In the rows, 128 means zero.
Where one turn sends some rows of the set: a few examples, then the rows asked
Zetu: [139 162 134 121 142 154 144  95 108 135 113 107 134 162 176 107 108 120
 126 144 104  98  90 118 135 119 114 122 146 143 100 109 103  99 128 164
 149  91 173 156 137 149 124 104 132 107  98 152 126 141 122 140 121 137
 153 130 133 142 110 156 138 145 110 118 140 138 113  97 117 109 111 137
 162 135]
maf: [163 135 135 131 122 149 153 123 118 104 150 112 160 139 143  99 131 114
 154  99  96 117  85 115 145 130 122 116 155 121 132 149 129 135 131  84
 128 115 167 152 147 130 108 133 113  95 136 117 117 157 125 136 146 132
 130 114 155 137  87 136 144 142 109 113 135 114 140 116 125 104 148 133
 122 116]
Kaves: [162 132 133 121 131 152 152 117 120 103 154 103 153 145 154 104 129 114
 141  89  98 118  87 125 148 138 127 118 154 126 128 141 128 136 128  84
 119 102 177 140 143 133 117 129 103 108 130 128 126 166 123 139 138 130
 131 114 154 144  79 140 158 144 104 112 147 120 132 114 130  98 143 141
 106 111]
soko: [117 155 107 130 143 138 139 120 110 145  80 128 137 131 171 143 113 140
 143 119  98 138  90 144 136 135  94 129 152 148 112 118 113 106 144 147
 142 108 159 168 152 139 136  96 127 137 121 132 128 130 152 146 149 145
 134 111 122 127 117 125 156  95 149  93 144 130 150 148 135 152 105 146
  98 119]
Gis: [147 139 130 128 114 156 137 119 122 125 116 149 131 163 158 110 120 128
 143 144 101  93 118 119 132 123 134 128 128 143 124 102 138 120 133 150
 151  92 160 154 121 121 106 112 128 137  96 154 121 143 105 131 131 152
 152 143 140 131 132 152 124 138 127 113 109 139 120  98 124 133 103 124
 148  98]
nok: [148 135 111  93 128 129 146 126 124 142 114 133  88 116 115 102 119 111
 131 105 116 124 124 129 169 124 123 120 114 147 126 127 141  93 129 138
 133  96 159 111 135 118 131 148 121 105 139 147 106 136 159 135 128 142
 154 162 114 157 136 103 147 120 125 120 125 144 107 120 143 110 112 138
 141 104]
mas: [115 149  99 128 157 150 144 121  95 129  97 123 134 140 173 146 108 148
 136 116 106 142  97 141 127 134 107 119 137 143 103 130 110  99 150 149
 148 105 164 155 152 147 129  91 134 145 111 142 117 142 152 151 162 144
 128 111 110 138 118 126 144 100 141  98 144 118 142 148 140 137 110 148
  96 112]
Kivu: [152 147 140 136 125 160 156 107 125 110 158 108 148 147 154 109 126 119
 144  86 104 114  96 125 132 138 126 129 158 125 129 144 123 142 133  93
 118 107 174 154 148 132 115 120 121 111 135 111 128 153 127 135 130 138
 143 109 158 143  81 135 150 135  97 111 135 125 147 111 124  98 154 132
 114 114]
gura: [148 140 122  99 126 128 145 127 129 144 111 131  84 107 124 112 119 110
 132 112 102 119 123 120 167 122 124 125 124 148 126 117 142  82 129 130
 137 107 156 120 139 122 127 153 129 105 145 143 113 136 160 144 136 134
 151 147 109 146 143 104 145 121 127 111 127 135  98 109 132 124 115 137
 161 122]
motin: [149 165 132 131 127 149 135 102 103 127 127 126 123 152 142 115 122 133
 127 138 115 106 101 137 120 145 127 123 147 123  98 121 119 123 138 155
 150 108 159 146 127 121 142 138 113  96  99 138 131 106 100 138 115 141
 143 135 149 131 103 155 127 160 121 103 128 131 114 104 139 102  99 112
 130 107]
Fenas: [138 131 124  93 116 137 132 126 130 133 109 138  85 114 135 111 115  96
 139 124  93 127 127 129 157 132 134 125 119 143 140 112 136  84 116 137
 136  98 150 129 137 124 139 153 124 112 129 143 106 138 158 144 134 135
 146 146  91 140 138 108 129 128 131 113 132 146 104 112 132 115 123 137
 152 108]
famas: [112 158 110 128 147 146 152 115 107 143  92 124 119 134 169 154 111 146
 136 122  99 136  90 147 119 145 107 122 149 149 105 121 115 104 144 146
 148 113 166 164 152 144 136  87 144 148 121 137 125 131 149 156 142 148
 138 116 111 127 122 120 139  85 134 102 138 132 147 143 131 134 111 139
 107 119]
Lodu: [109 147 100 129 148 140 157 123  99 136  91 117 138 138 167 137 117 156
 134 120 104 139  89 136 120 148 105 124 145 134 106 126 111 101 162 151
 146 118 161 169 149 145 129  97 132 129 122 124 129 127 155 151 153 143
 122 109 118 140 117 132 145  95 141  86 141 125 137 142 128 142 119 147
 107 116]
Mefe: [117 154 106 123 142 147 152 117 104 136 103 120 135 131 173 138 116 141
 128 128  84 130  87 133 116 153  99 116 140 144 120 126  97  99 152 157
 135 114 161 171 156 147 139  97 143 138 113 133 122 134 143 148 139 154
 129 113 114 149 110 139 153  98 138  92 155 131 135 144 115 140 114 158
  98 109]
Koge: [144 151 126 116 127 128 143 125 127 139 106 132  82 113 120 101 107  96
 136 117 113 130 130 119 164 119 120 137 121 146 137 127 146  98 128 142
 128  99 147 121 145 114 136 146 120  93 144 136 118 135 158 129 140 132
 151 151 114 145 125  91 152 131 128 116 129 145 108 120 135 123 122 136
 149 112]
fivob: [149 145 141 130 124 161 148 117 127 105 134 105 156 145 150 104 130 112
 139  87 101 107  92 122 149 132 123 123 158 134 129 141 113 143 138  92
 102 105 167 155 144 131 116 129 110  97 135 115 114 155 132 126 141 133
 132 114 157 136  80 119 157 144 105 103 138 119 152 104 125 108 147 134
 106 126]
til: [148 142 131 130 115 145 137 114 112 113 157 127 158 139 145  92 124 111
 143  94  92 112 100 128 148 133 120 110 157 117 138 147 109 138 124  94
 119  97 173 155 155 118 114 143 119 105 127 113 117 145 126 133 144 137
 135 124 143 150  81 146 143 147 105 100 135 113 141 108 124  92 151 128
 116 106]
sirud: [150 149 128 102 120 132 146 123 122 143 118 130  79 116 128 109 114 106
 136 115 113 127 122 131 160 123 128 136 125 144 131 123 149 100 114 127
 140  97 148 116 144 117 129 143 129 110 146 133 116 131 158 136 123 137
 166 162 112 147 135 100 137 124 128 120 121 149 112 113 132 101 126 129
 156 112]

til -> Fenas
Kivu -> sirud
maf -> gura
Where do these go?
Kaves -> nok
Koge -> soko
Zetu -> motin

Where one turn sends some rows of the set: a few examples, then the rows asked
fitu: [ 97 143  76 148 149 150 153 125 141 148 127 112 147 145 146 147  97 112
 148 127 135 148 164 111  92 141 134 117 120 144 145 143 143]
suz: [107 139  83  92 146 127 147 117 146 161 120 131 121 134 146 152  96 124
 128 153 121 152 153 122 103 155 128 125 134 122 161 103 136]
tadi: [110 129 108 101 114 155 156  98 170 130 166 130 112 121 110 146  92 114
 150 135 117 101 145  96 112 156 154 125 125 118 123 138 115]
bes: [107 129 110  98 101 150 159  97 169 135 166 125 112 119 107 134  96 114
 146 137 109 101 141 110 112 156 142 133 123 127 128 143 117]
sizo: [104 111  84 115 139 117 156 123 147 134 150 103 117  98 145 126 120 144
 147 150  96 153 147 109 146 123 113 119 127 122 141 127 112]
Ruzi: [126 124 142 118 129 128 165 120 176 120 135  90 123 128 131 139 107 109
 127 149  90 111 143  90 144 135 152 130 128 108 121 129 136]
muko: [107 111  77 118 159 125 154 124 142 135 141 113 118 106 136 133 120 139
 158 145 105 148 158  90 144 130 125 109 130 117 125 116 106]
Rumas: [103 104  80 120 154 128 150 123 144 125 148 103 117 104 142 134 117 136
 156 147  94 160 145  95 144 127 121 113 124 120 138 121 112]
Sof: [121 121 136 116 130 130 163 118 170 124 126  91 128 133 118 125 111  98
 134 146  86 108 149  92 144 144 143 136 128 117 110 124 133]
Zil: [124 152 112 127 144 160 157 102 149 155 130  95 137  91 141 140 110 122
 153 124  98 122 146 160 134 164 120 108 154 132 120 138 102]
bofin: [110 166  87 144 128 141 155 129 139 149 122 114 137 132 152 150  97 138
 127 137 136 137 158 132 106 146 113 127 138 148 151 153 138]
Bis: [104 132  79  95 151 136 142 116 143 155 116 129 121 138 140 150  94 115
 134 150 117 158 150 120 103 160 127 127 134 127 157 101 138]
bupop: [106 145  81 153 154 154 149 122 133 133 116 115 145 150 148 149  94 111
 150 129 129 155 152 113  97 153 127 113 122 145 148 137 138]
Kabu: [123 124 140 116 128 122 169 117 175 126 130  94 131 133 127 126 111 102
 130 146  88 107 146  93 139 136 147 129 121 110 118 124 133]
nased: [113 164  83 146 148 142 157 126 136 150 114 127 143 142 148 152  98 127
 142 131 144 135 165 113  99 148 127 111 132 137 140 139 133]
zalep: [121 124 138 124 131 119 166 114 181 122 128  98 128 136 119 136 109 103
 132 147  92 103 148 103 133 145 153 126 118 105 117 117 132]
Rumek: [105 155  79 143 142 145 157 130 144 157 129 116 142 138 148 155  99 128
 137 131 145 138 172 115  96 137 134 120 132 141 143 149 142]
zed: [102 148  86 150 134 154 147 125 136 133 125 103 139 139 152 144  93 121
 136 136 121 158 143 130 103 151 113 129 127 155 158 153 143]
nid: [117 117 135 124 131 128 157 113 177 118 128  92 127 136 111 133 108  97
 134 147  85 108 146 105 135 152 148 134 121 115 112 118 134]
lome: [123 157 109 132 137 156 158 101 157 160 131  99 140  93 134 148 103 121
 151 117  97 121 145 163 134 161 124 104 155 122 122 141 106]
bemi: [124 122 137 117 132 137 159 121 172 118 131  87 121 129 122 139 108 106
 129 147  87 112 146  89 147 143 147 136 134 114 112 129 136]
bute: [ 93 140  77 147 136 155 148 127 139 145 132 100 141 141 145 143  96 114
 140 132 126 155 156 123  98 143 121 131 124 155 151 153 149]
Lasor: [103 121 112 103 104 151 159  95 171 126 169 121 115 124 117 131  93 107
 149 137 103 112 131 108 107 152 147 129 111 125 139 143 120]
musip: [106 138  86  92 142 133 142 118 147 154 124 123 115 131 148 156  92 127
 123 155 116 158 147 127 106 156 124 131 139 126 166 110 140]
lud: [106 121 109 106 117 156 157  95 171 124 169 126 114 126 117 144  91 108
 154 134 110 113 134  94 107 154 158 120 113 117 134 137 118]
tetu: [124 140 118 139 165 160 161  99 152 138 137  96 145 102 163 150 105 111
 163 121  97 140 129 144 122 154 145  83 130 115 139 132 105]
Daka: [130 152 114 133 164 167 156 104 150 146 134 101 136  95 150 162 107 124
 158 123 108 125 147 140 132 161 141  92 154 117 120 133 102]
vomem: [101 154  80 143 130 148 152 132 143 153 134 105 137 132 146 150  98 130
 132 134 135 142 165 126 101 140 121 134 135 152 148 159 147]
gizi: [108 118  80 112 145 115 159 126 146 144 144 113 118  98 138 127 123 147
 148 148 104 141 161 104 145 125 115 116 132 120 129 121 106]
ropi: [115 143 114 137 135 155 160  96 158 151 134  91 146  99 144 138 100 107
 156 117  83 138 127 167 126 156 124 101 136 125 138 142 110]
Git: [127 152 110 138 159 164 157 101 158 153 132 104 140 101 140 165 100 117
 160 112 105 126 145 143 130 160 143  87 151 109 122 134 104]
Zum: [119 139 114 144 155 162 159  96 158 144 135  96 147 106 150 154  96 103
 164 113  91 142 127 147 122 155 143  85 132 110 139 134 109]
nulun: [103 131  80  94 146 141 136 118 144 149 121 121 117 135 143 155  92 119
 130 153 112 163 145 124 107 161 124 133 139 130 162 108 141]
Lopus: [120 122 138 123 126 132 156 117 179 115 134  87 118 131 115 145 105 108
 126 148  86 109 145 107 141 151 147 139 130 115 115 126 138]
Zudi: [124 127 142 123 126 123 163 117 183 121 136  94 121 130 123 148 106 113
 124 151  94 102 147 105 138 145 153 131 127 106 120 125 134]
mef: [116 141 117 134 144 154 162  98 150 146 133  91 147  97 154 127 110 107
 159 123  86 137 128 165 123 158 123 100 131 130 139 136 106]

tadi -> bes
Zum -> Git
nased -> bofin
Where do these go?
mef -> tetu
Sof -> Kabu
Bis -> suz
zalep -> Zudi
gizi -> sizo
bute -> fitu

Where one turn sends some rows of the set: a few examples, then the rows asked
semar: [131 146 148 156 136  74 117 128 122 104 115 102 138  96 114 145 116 155
 129 120 115 134 147  94 129  76 101 103 138 118 144 144 123 146 125 113
 127 150 119 125 131 123 138 153]
mog: [150 125 136 134 116 107 122 149 130 101 120  96 126 107 164 152 122 151
 115 149 116 148 134 117 146  88 102  96 138 125 115 134 169 155 109 125
 113 164 136 120 130 139 122 135]
lif: [146 128 144 133 109 114 103 140 124 104 107 110 127 117 154 149 128 150
 114 134 126 146 145 107 150 102 111  96 132 140 102 112 163 152 108 122
 112 175 115 119 128 146 127 149]
pul: [133 143 121 149 119 124 121 144 123 126 122  76 132 102 151 151 119 155
 122 129 142 144 128 111 142  96 109  81 130 107 126 143 139 141 127 111
 164 143 133 147 116 145 152 131]
Dilez: [112 135 158 145 118 105 127 112 123 113 102 109 128 129 125 125 122 119
 117 142 133 143 132  95 179 116 116 155 135 119 143  96 133 125 132  92
 126 173 103 127 108 154 154 126]
nudom: [143 142 134 150 125 138 111 140 115 122 102  92 140 100 133 149 131 151
 108 112 141 138 127 120 147  97 112  95 119 116 129 133 120 139 142 131
 158 149 110 149 115 142 152 137]
sobi: [143 130 150 137 125  93 115 156 142  99 118 121 136  97 146 147 122 145
 119 140 126 148 150 114 137 103 104 101 146 126 112 141 163 154 121 123
 124 176 129 119 122 137 116 148]
gazi: [133 122  99 133 144 109 119 127 112 125 117 129 112 138 166 113  97 131
 110 139 124 107 127 119 142 115 133  95 114 102 151 137 140 110 167 117
 112 130 101 140 115 139 113 137]
simuk: [105 151 138 177 137  90 115 128 134 118 131 112 124 129  91 139 117 118
 115 140 141 138 143 100 156 117 105 139 130 138 134 128 159 126 120 135
 142 131 149 112  97 126 140 125]
resel: [ 98 148 158 168 132 116 119 122 120 109 141 101 116 133 102 139 132 125
 105 137 140 137 145 110 172 111 114 145 115 135 136 110 173 126 133 130
 143 138 127 127  96 150 143 131]
Repus: [102 148 153 169 135 117 109 115 128 123 141  95 121 129 101 150 122 123
 121 121 140 142 150 112 165 122 122 130 112 146 140 127 172 124 123 123
 140 130 140 120 107 147 163 133]
gib: [126 115 107 142 159 100 126 131 114 128 121 126 106 137 155 119 105 137
 109 116 121 104 139 120 140 103 135 101 113 113 164 145 144 111 156 122
 108 118 108 124 124 139 104 143]
Kogu: [134 133 132 161 138  83 122 119 114 106 114  79 135 101 132 159 114 160
 117 135 120 137 141 101 137  62 113 104 133 120 147 143 137 148 123 104
 127 147 132 113 145 126 143 142]
nofo: [ 96 134 122 149 150 119 135 120 102 112 117 131 107 140 160 129 111 123
  99 137 123 119 140 121 153 143 119  94 124 108 170 126 170 106 148 125
 120 134 119 133 126 116  97 136]
dinuk: [ 99 136 115 153 149 121 137 116 103 118 131 124 109 138 170 117 108 116
 101 129 116 117 137 123 150 134 119 108 123 111 165 132 167  99 147 117
 124 130 122 136 128 113  97 139]
vabu: [142 135 158 154 139  93 114 124 115 105 106  96 134 108 115 155 128 161
 103 115 122 127 141 116 147  67 117 108 115 120 144 138 130 143 126 121
 121 155 110 109 139 133 146 156]
Zulo: [119 118 101 150 140  95 119 115 108 115 122 123 109 140 179 116 101 131
  98 137 125 120 139 129 146 107 125  92 123  99 156 148 149 103 150 125
  97 147 112 121 116 141 105 149]
kisop: [ 99 127 125 154 145  93 132 108 107 109 122 123 114 145 172 121 101 113
  99 125 115 128 132 119 157 129 121 100 114 100 176 138 149  96 139 101
 112 131 119 144 117 138 110 141]
fami: [ 98 130 124 147 149 105 133 116 106 108 109 128 118 144 164 128 104 118
  96 129 123 124 133 111 161 139 122  92 121  96 183 127 143 107 145 106
 117 129 113 147 121 127 110 135]
zur: [114 132 138 154 121 113 144 131 156 145  90 137 124 110 112 126 127 117
 115 138 145 127 142 113 148 119 113 139 139 134 124 128 134 127 106  99
 144 149 150 116 107 134 135 120]
pufab: [110 116 128 155 112 124 152 120 155 138 107 113 128 112 133 132 131 119
 111 142 144 119 130 119 153 107 116 146 132 136 131 123 148 131 100  89
 143 141 149 114 122 137 126 116]
pipev: [132 148 149 162 143  91 101 107 117 103 109  89 142 121 118 162 116 155
 111 117 120 140 151 108 144  72 118 106 129 128 138 133 133 140 122 112
 113 142 121 118 141 134 158 153]
sim: [121 137 133 152 108  93 137 111 120 113 114  95 115 125 132 127 112 113
 136 152 124 151 119  94 174 117 110 141 141 126 153  99 140 133 120  91
 124 164 129 117 107 151 148 112]
paf: [118 143 142 156 113  75 126 130 135 116 108 119 125 129 122 128 117 117
 131 145 130 153 124  87 171 128 108 145 144 127 141 112 131 126 116 110
 118 173 121 121 101 140 148 116]
Fitas: [115 140 145 154 104 101 111  97 122 108 105 101 128 129 125 131 117 124
 136 137 130 146 140  94 169 116 111 143 141 137 145  94 133 132 121 103
 109 172 110 117 113 152 154 132]
vive: [ 99 116 109 140 135 108 134 116 100 119 111 133 103 135 173 112 101 119
  94 132 123 112 146 107 149 129 114 100 114 107 163 130 158 100 140  95
 121 144 121 121 126 130 104 149]
Lig: [ 98 143 136 170 125 101 126 118 128 119 144  92 117 129 109 145 119 123
 118 157 137 140 135 110 162 109 117 136 115 135 143 129 179 120 118 121
 138 131 157 115 100 136 150 116]
lobu: [127 123 104 150 157  97 129 127 104 124 131 114 105 139 168 120 108 128
 108 107 118 115 132 123 144 110 128  95 117 110 164 149 146  99 147 119
 117 124 109 127 124 138 102 147]
Bupab: [113 129 145 147 108 139 132 115 155 136 103 131 130 114 125 133 136 122
 110 134 142 119 139 122 149 113 124 140 120 151 112 113 148 136 109  94
 135 152 136 127 126 137 132 131]
pameg: [159 129 153 129 120 120 110 147 119  98 104 105 130 110 146 150 128 149
 106 137 128 144 146 129 155 101 108  99 130 124 111 127 165 145 126 141
 119 179 113 112 119 146 132 147]
Zos: [122 119 109 142 145  98 117 124 116 116 127 123 105 147 163 116 101 137
 107 140 131 112 141 125 145 112 132  94 121 102 156 140 154 113 159 135
  95 137 104 121 108 145 104 144]
teve: [128 152 134 153 127 146 110 137 128 139 117  91 132 108 143 150 133 157
 118 113 148 143 141 114 144 106 122  90 130 123 115 132 133 140 133 120
 159 149 122 146 126 138 156 139]
fiz: [129 146 130 148 128 119 109 157 128 121 118 103 143  93 135 143 112 149
 125 124 136 148 146 102 135 107  98  92 135 112 126 149 134 144 137 133
 161 145 135 153 107 135 154 139]
Kon: [110 123 153 146 124 136 144 121 137 130  95 127 130 114 114 130 137 123
 101 131 137 115 150 120 150 103 115 157 122 140 121 109 155 123 117  96
 140 141 132 121 115 143 131 130]
rada: [132 130  98 134 142 109 122 125 104 127 122 128 105 136 177 110  97 124
 102 136 115 112 126 123 143 116 123  90 107 108 143 138 146 105 155 115
 116 131 114 135 122 125 113 141]
balop: [ 95 117 124 140 146 110 137 118 108 114  98 138 111 141 161 127 107 128
  92 135 119 109 146 109 149 134 118  95 115 106 174 128 160 105 135 103
 116 137 116 122 130 122 100 144]

Zos -> fami
vabu -> resel
Where do these go?
zur -> sobi
Lig -> pul
lobu -> dinuk
pipev -> Repus

